One turn sends every row of this set to another row. A few are shown first. Where does it send the rows asked after them?
k_23: [ -2  11 -10  17  15  18   0  -6  24  -9  13 -11   1   6]
k_66: [-10   4   9   8 -13  -6  -6  33   6   9   1 -11   3  -8]
k_47: [ -2  10  15  -4   6 -14 -14   1  -4   4 -12  -5  -6 -21]
k_589: [  3   4 -10 -19  -1  16 -15  16  29  13   8 -20   9  12]
k_58: [ -2  -5  -8  -3   5  32  -9  14  16  -8   6 -14  20  11]
k_716: [ -3   5 -20   5   9  21  14  28   5   7  -3 -24  17   1]
k_954: [  0   2   1 -23  -3   6 -23  24   3  12  -5 -18  12 -18]
k_803: [ 18   3 -12   9  27   0  -7   5  -6  11 -10  -2 -11   4]
k_138: [ -1  12  -5   6  -6   8  12  23 -16   4 -16   2  11   0]
k_160: [-19  11   0  11 -13  -4 -21  -2  -8   0   1  -3   5  -7]
k_149: [ 11   5  17  11  19   7 -14  16   4  15   0  11   8  -2]
k_999: [-6  3 -5 33  1  0  2 -7  7  8  1 -8 -7 -5]
k_485: [  6  12  20   5   5  -9 -12  10 -11   1  -4  -1  -3  10]
k_872: [  0  -7 -13  -8 -17  15  -5   7  19  14  18 -24   6 -10]
k_467: [  5   5  -6   9  10 -13  19  13  -2  -4  -7  -5 -10  -4]
k_52: [-15  12 -27 -17   9   0 -24  10   5   5  -4 -14  17  -5]
k_155: [ 19  18  -3   4  13   7  16   0  -6   0 -12  -9  -4  12]
k_850: [12 20 -6 10 37  8 -1  3  7  0 -8 -3  6 -1]
k_375: [ -3  14  -1 -17  15   0  11   4 -12   2 -20 -16  13 -14]
k_89: [  7   2 -26  -3   4   9  19  -9   7   0  -1 -26   3  -5]
k_649: [ -5   1  -4   3  -2  -2  13 -12   6  13  15   0 -13 -11]
k_370: [ -8  11  -2   3  -2  24   0  16  24   0   5 -34  11   5]
k_949: [ 13  13 -12   0   0  20  11 -10  24  11   7 -17  -4  10]
k_947: [-14   0  19 -24   4  21  -9   6   9   6   0 -17  18  -1]
k_83: [  2  -3  14  -5   5  25 -24  -5   6   9  -3  -5  24  -3]
k_833: [ -9   7 -22  -3   0   4   2  14  26  25  15   1   3  -4]
k_95: [ -2   5 -12  -5  27   3 -14   2 -11   4 -27  -5   5 -10]
k_337: [  1  18 -13  -2   2  13  17 -16   5  21 -11  -3  10 -13]
k_423: [ 10  15 -19  23  11  12  -2  -2  15   4  -2 -29  -6   3]
k_420: [  1  -8  18 -11  15   3 -13   3  -6  15   0   9  -3   0]
k_275: [-15  -6   5  -5   4   8 -14  29   6  16   9   8  -3  -7]
k_279: [-16   8   0 -11   4  24  -8 -15  10  15   6 -21  14 -19]
k_354: [ -3   9  12 -18   4   0 -35   2   6   6  -3 -16  12   4]
k_426: [  6  -4 -35 -13   6  10   1  26   5   9  -2 -13   0  -1]
k_677: [ -5   7 -13  -3  -8   6 -24 -14  10  10  -8 -28   6 -19]

k_649 moves to k_677
k_423 moves to k_947
k_160 moves to k_337
Where do these go?
k_155 moves to k_589
k_275 moves to k_999
k_89 moves to k_954
k_58 moves to k_149

One turn sends every row of this set to another row. A few are shown first. Where does it send the rows asked after them?
k_53: [-13 -21 -12   0  12  -3 -29  13   1   9 -27  -5  13  -4  -2  47  29   9
 -16]
k_749: [ -2 -26 -17  -3  12   5 -19  10  10  12 -32  14   6  -2   2  38  19   6
 -25]
k_307: [ 10 -15   8   5  15  11 -30   4 -21  -5   4  17 -10   1  -5   4  11 -11
  -8]
k_252: [  2  18  -8  15  19   0 -13  10 -12  15  -9   0 -11  -9  -1  33 -11  26
 -34]
k_292: [  3  22   1  16  23   3 -29   5  -7  15   7 -12 -11 -12  -3  23  -6  27
 -12]
k_201: [ -5  16 -13  15  19   4 -21   4  -1   5   3 -20 -18  -6  -9  27   1  35
 -27]
k_159: [  8 -24   5  16   0  19 -27   2 -18  -3   7   5  -2   9  -1   9  10 -11
  -7]
k_175: [  7  -6   6   8   6  20 -12  -1 -13  -9   6  11   6   0  -9   4  15 -13
 -10]
k_419: [ 10 -17   0   2   5  25 -26  -3 -11  -3  14   5 -12  11 -19   8   9  -2
 -10]
k_85: [-15 -16 -16  -5  25   0 -34  11  11   4 -21  -3  10  -1   8  46  22  13
 -11]
k_424: [  1  15  -1  24  21  -2 -28   5   0  16  -4 -11 -21 -18   7  21  -1  27
 -21]
k_250: [ -3  18  10  19  14   0 -19  14  -5  11   3 -17 -12 -11  -3  27  -6  26
 -24]
k_935: [-14 -27 -24  -9  19   9 -23   7   8  10 -13  -7   5   1  -8  44  25   5
 -20]
k_909: [ 12 -10   0  20  -1  23 -25  -1 -11   2   6  25  -9   5  -7  14   3  -8
 -23]
k_511: [  5  23  -3  22  11   7 -13  -2  -2  17  -6 -16  -6 -16   1  28   2  27
 -15]
k_537: [  2 -18   2   9  13  19 -32   1  -8  -3  15  13   2   4  -5   6  14 -14
  -5]
k_911: [-11 -13 -11  -3  12  11 -18   7   7   0 -23   0  12   1   8  57  23   2
 -13]
k_543: [-14 -21 -11  -2  23   2 -34  12   3  12 -18   5   1  -5   7  56  22  -2
 -17]

k_543 moves to k_307
k_53 moves to k_159
Where do these go?
k_909 moves to k_252
k_511 moves to k_911
k_292 moves to k_85
k_201 moves to k_935

One turn sends every row of this set to another row. A few are shown first. Where does it send the rows asked after them?
k_296: [  9 -10 -16 -14  13   5  -7  -2  23  -3  -1  19  -1  12]
k_522: [ -5  15 -18   7  23   4  -3   3   2   5  -7 -23   9  10]
k_539: [  7  -7 -10   1  13  -4   8  -5  24  -7  10  20  -4  12]
k_713: [-20  21   8   4  13 -13  -4   6  -5  -4  -7  -7 -15  -7]
k_747: [  2 -19  -6   5  10  -1   3  12  -3   6  13 -17  -1  19]
k_946: [  7  -1  13 -15 -17 -12  10   8  26  16  -7   4   1   3]
k_631: [  9  -4 -17  -6  13  15   5   3 -10   4  -5 -18   1  19]
k_154: [ -1 -16  -3   0   9  -1   8  -7  -6  -3  11   2 -13  25]
k_218: [ -1  -9  -1   9   3  -8  11  -9  -6   5   8 -16 -16  18]
k_948: [ -3  12   2 -21 -16  10   3  21   2   9 -14  10 -17  -5]
k_33: [ -3 -10   7   7   9 -15   3  19  -8  -3   2 -19  -9  -7]
k_952: [  6  -3 -10   0   7  12  16 -13  -5  -7   1 -19 -16  16]
k_590: [  7  -2 -14  -3  21   0   9  -3  18   0  -3  25  -3  12]
k_496: [-11   2  -3 -10 -10 -12 -13  21   9   6 -12  15 -12 -14]
k_922: [ -3  22  -5   2  11  24 -15   4  20  -9 -11  11  -5   5]
k_817: [ -5  12   2  -1   2  -2  12  -3  21   9   5 -34  -2  13]
k_821: [-11   4  11  11   2 -10   1   2 -10   5   3 -20 -23   4]
k_959: [ -2  -1   8 -14 -15   9   3  28  10   9 -12  12 -15  -4]
k_287: [ -3   1   1 -20 -19   1 -10  21  16   6 -18   6  -7 -11]
k_953: [ -4  14  -6   2  21  -7   0  10 -13  -3 -14 -19  -4 -11]
k_219: [  2   3 -15  -6  14   3 -14  -3  35  -3  -7  12   8   8]
k_326: [ -4   0  -5  10   6   1   0  13  20   6   5 -32  13  14]
k_788: [  2   9 -13 -11  12  25  -1   8   9 -10  -1  19 -17   6]
k_499: [ -5  22  -1   4  22   3   4  -9  13   1   1 -28  -6   9]
k_634: [  3   4 -12 -22   3  21 -13  11  11  -7 -16  14 -10  -4]
k_889: [  5  -6   6  -9 -13  -4   8  10  30  20  -7   8   5  13]
k_914: [ -6   8   4  -6 -14   7  15   8  11   3  -1 -35 -13   2]
k_727: [  4   5  -6 -13  13  21   2  14   7 -10 -13  21 -17  -4]
k_636: [  1  -4   7  -1  -7   0   7  20  11  -3  -8 -34   4  -7]
k_864: [ -6   3  10 -11 -18   4  15   9  25   0  -4 -27   2   7]
k_36: [-14  22   1   2 -12   0  -8  16   4   6 -17  11 -14 -10]
k_410: [11  3  4 -2 10  5 -1 -6 39 -2  0  6  8 15]
k_844: [ -3  20  -2   1  10  19  -9  10  21 -10 -23  11  -5  -8]
k_96: [-16  12   6   6 -10  -4  -7  25  15   7 -15  14 -11 -11]
k_438: [  1   5  -5  -7  -4  20  16   1  -3  -9  -6 -27 -19   2]
k_555: [  0  -7   0  -9 -11 -13  -7   8  36  10  -5   6   9   4]
k_592: [  9   3  -5 -12   2  12   9   9  -8  -5 -21 -27  -1  -5]
k_882: [ -1   2   3 -20 -17  17  16   7   1  -8 -15 -17 -12   2]
k_37: [  0 -15  -5  -9  -4 -21  -4   8  22  10   2  17  -1   5]
k_699: [-11  16   0  -1   5   3   5  -3  33   1   0 -24  10  17]
k_349: [  4  -4  -9 -14   3  21  12  -6 -10 -10  -7  -5 -15  17]
k_742: [-17  30  -4   2  21   3  -5  -4  13  -5  -9 -15  -1   6]
k_691: [ -5  -1   2   5 -11 -27   8   5  16  10  -2  15  -4  -1]
k_773: [ 10   6  -5  -4  13  10   2  -5  35   1 -15  10  10  14]
k_915: [-14  -6  11   7   6 -22   3   4  -6   1   8  -1 -16   7]
k_327: [ -7  -3  -2   7  -2 -21   6  10  20  17  -1  20  -1   9]
k_973: [-11  21   7   8  17   2  -3  -1  -4  -4  -3 -23 -19  -2]
k_394: [ -6  14 -14  -9  10  10 -20  10  14  -8 -16  15  -7  -8]

k_889 moves to k_96
k_864 moves to k_713
Where do these go?
k_287 moves to k_394
k_817 moves to k_821
k_36 moves to k_788
k_747 moves to k_636

One turn sends every row of this set to another row. A few are shown first. Where does it send the rows asked after them?
k_130: [-16 -13 -12  27   7   5  -7  -6 -10   2  -5 -20 -15   1   0  -5   3  -9
  -9  -2  11  25  -2  -2  -3   2  -4 -15   4   3  16  -6]
k_994: [ -7  12  10 -36 -13   0  10   7   5   6  -6 -10  -9  14  28  -4  -7   5
  15   7   5  -8   1  10  20  -8  10  -4  10  12   0   1]
k_829: [-10  -4  14  27  -8   2   1 -11 -15 -12 -26  -9 -10 -12  -4   2   0   3
  10  -2 -24   8  14  21  16 -12  14   6  12   9  -3  -5]
k_63: [  5  39   2  13 -19  -1  -2 -10   1   0  16 -21 -17   1   3 -13 -10  20
   2   5  21  -1   4   4   6 -13  -2  -8   9   3   3  -1]
k_715: [ 15  16  21  -8 -10  17   8  -6  -5  -6 -16 -17 -10   5  17  -3  -1   7
   7   0  -7 -30 -18   7   6  -7  15 -11  12  14   2  -2]
k_416: [  9  17  -5  12 -16   6  13   7   6  -9  12   9 -17   9  -1   3  -9 -28
   2   0  33  -3   0 -21   1 -11   8  -2   8   5   4   1]
k_200: [-12 -29   3  16 -18  -6  13   0  -7  21   7  28 -19  -9   4  -6  -1   2
   0   1   1 -12  -6  -5   5  -9   9  -9   9   8  -7   6]
k_944: [ 10 -24   0   6  10  -3  11   2  15 -29  -2   2 -15   2   0  -6 -11  -3
  -1   2 -40  12   2   3  -6   0  11   9   9   3   3   2]
k_429: [ -5 -15  11   2  20   1  21  -5  13 -20 -11  13 -33   1   8   7 -20   9
 -15  11  -5  -6  -9  -1 -16  -1   2  -4   1   9  -1 -11]
k_902: [  8  34  13 -19  11  -3   8   1 -12  -2  -3   0 -23  14  28   5   3   1
   5  -5  -7  -6  -4  -8  -4  -6   5  -2   6   8  -2  -5]
k_298: [ -5 -19   0  13  -4   7  22   2  19 -29  -7   5  -7  -2  -1  -8 -31   8
   7 -21 -17  -4   4   8   2  -4  -1   9   0   8 -14   2]
k_388: [-10  -6   9  29  -2   4   6   3  11  -4  17   2 -28  13  -3   3 -17   7
  -7 -25  -6 -20  10   8  13   2  -7 -15   3   3  16   3]
k_437: [-18 -12   9   4 -11   4  20 -12 -34   3  -4  32 -11  -4   8  -9 -11   2
  -4   1  12   9   6  -8   5  -6   1 -11   6   5   9  -2]
k_87: [-21   0   6  11  -4   9  22   4   0 -10  -3   4   7  20 -11   5 -22  14
  -3 -20  -6  -6  10  11  14 -14  -7 -24   7   2  20   2]
k_365: [-33 -11   0  17  -3   5   3   2  -7  -6  -8 -19  -9  -5 -10   2  -4 -15
   0   3  23  20   4   0  -5 -13 -12 -12  10   2   5  -2]
k_881: [ -4 -22  -3   7   5  18  30  -4  25 -15 -21   5 -19  -3  15  -5   1  14
  -6   6 -10 -10  -3  12   5   3   1 -11  12  -9  -4  -8]
k_282: [ 25  19  -3  -8 -25   3   0   1  10 -19   6  -5 -10  20  14 -16  -4   2
  -2  -1 -10   5   4  26  11   6  18 -20  11  16  -8   5]
k_642: [ -3 -26  -2  -2  -7   0  16  -6   0 -24  -1  20 -26 -21  12 -18 -14   0
   4  -1  -9  13   6   8  -2   2   2  16   7   7  -7   9]
k_450: [-15  -9  22   7   0  -4  16   9   7  -1  25  -2 -17   1  -6  -1   2 -17
  -6  17 -25   0   7   0  -5   1   3 -15  23 -14   1   3]
k_918: [ -3  -7  12   3   7   5  17  -4 -15  -4   7   0   2   7  -4  -8  -2  -1
 -15  20 -29  13  -3   4  -4   3  11 -27  19  -6  23  -1]
k_921: [ 24  20  20  -5 -28   3   7  -3 -10 -26  -1   7 -17  11   9  -8  -8 -15
   1  10  -1   4   2   6  -2  -1  16 -10  10  18 -25  -5]
k_449: [ 13  21  -1 -11 -25 -11   3   5   4 -18  -4  19  -8  24   8  -2  -2   0
   9 -13   0   2   8   9   0 -20  19  -9   6  25 -18   7]
k_72: [-29 -19   8 -11   9   3  16 -10  29 -18  -9  16 -19   7  15  -7  -4   9
   1  -3  -3  -2  11  -2  -8  -2  15   1  10   1   5   3]
k_610: [  5  14 -17   3 -14   3  11  13  28  -3  18  -3   0  12  -6  -4  -2 -15
   2   1  19  -5  -4  -3   1 -14  16 -13  15   3  13  15]
k_938: [ 14  18  -6   9 -25 -11  -8  -9  -3  10   1  -7 -16   6   2  -6  12  15
   9  17  12   1   1  -8  11 -30  14  -2  14   7  10   0]
k_220: [-24 -16 -11  25   2   3  -1  -1   1   5 -11 -19   6   0 -13  -2   3  -3
  -2  -5   8  12 -11   0 -12 -15   3 -20   8   7   6   3]
k_808: [ 34  -1   0   0  -3   1  16  -6 -20 -21   1 -14  -4  -7  -7 -16  15   4
   9   4   7 -13  16   3  -5  -9  -6 -16  10   5  -8   9]
k_815: [ 16 -16   6 -11  -7  -4   2  -5  -2 -17   5 -22   6  21  -5 -18   1   2
  18   3   9  -6  31  -6  12  -4  12  -9   4  14   4   7]
k_208: [ 21  10 -11  16 -14  14   9   0  10   0  18  -5  -9   3   5 -15  -2 -21
  -7  12  19  -2 -14 -11   1   7  20 -14  12   2   9   3]
k_22: [-13  12   1  17  10 -15   4  -2 -17  -5  -9  -2 -15 -17  -2   5 -10  13
   0  -3 -22  18   7  27  -1 -12   4   2   6  15  -8   1]
k_351: [  2  30  13  11 -18  -7   1  -5   5   5  10 -23   1  16  -3  -6  -5   4
  10  21   4   5   3 -18   3 -19  13  -4  12  -1 -10 -12]
k_105: [-27  -4  11  11  -2  -9  -3  -9  -6   1  -7 -11  -2  -5   5  -9 -22   9
   7   2 -18  21  15  20  13   2  21   6   3  18  -8  -3]
k_930: [ 18   3  -4  -8  10 -17  12   1 -16  -7  14  -8   1  12  -2 -13 -14   9
   7  -3  16  -1  18  -9  -8  -3  -3 -10  -9  18 -18   4]

k_220 moves to k_365
k_72 moves to k_429
Where do these go?
k_829 moves to k_105
k_351 moves to k_63
k_298 moves to k_642
k_200 moves to k_450
k_815 moves to k_930
k_610 moves to k_416
k_902 moves to k_715
k_918 moves to k_87
k_282 moves to k_449

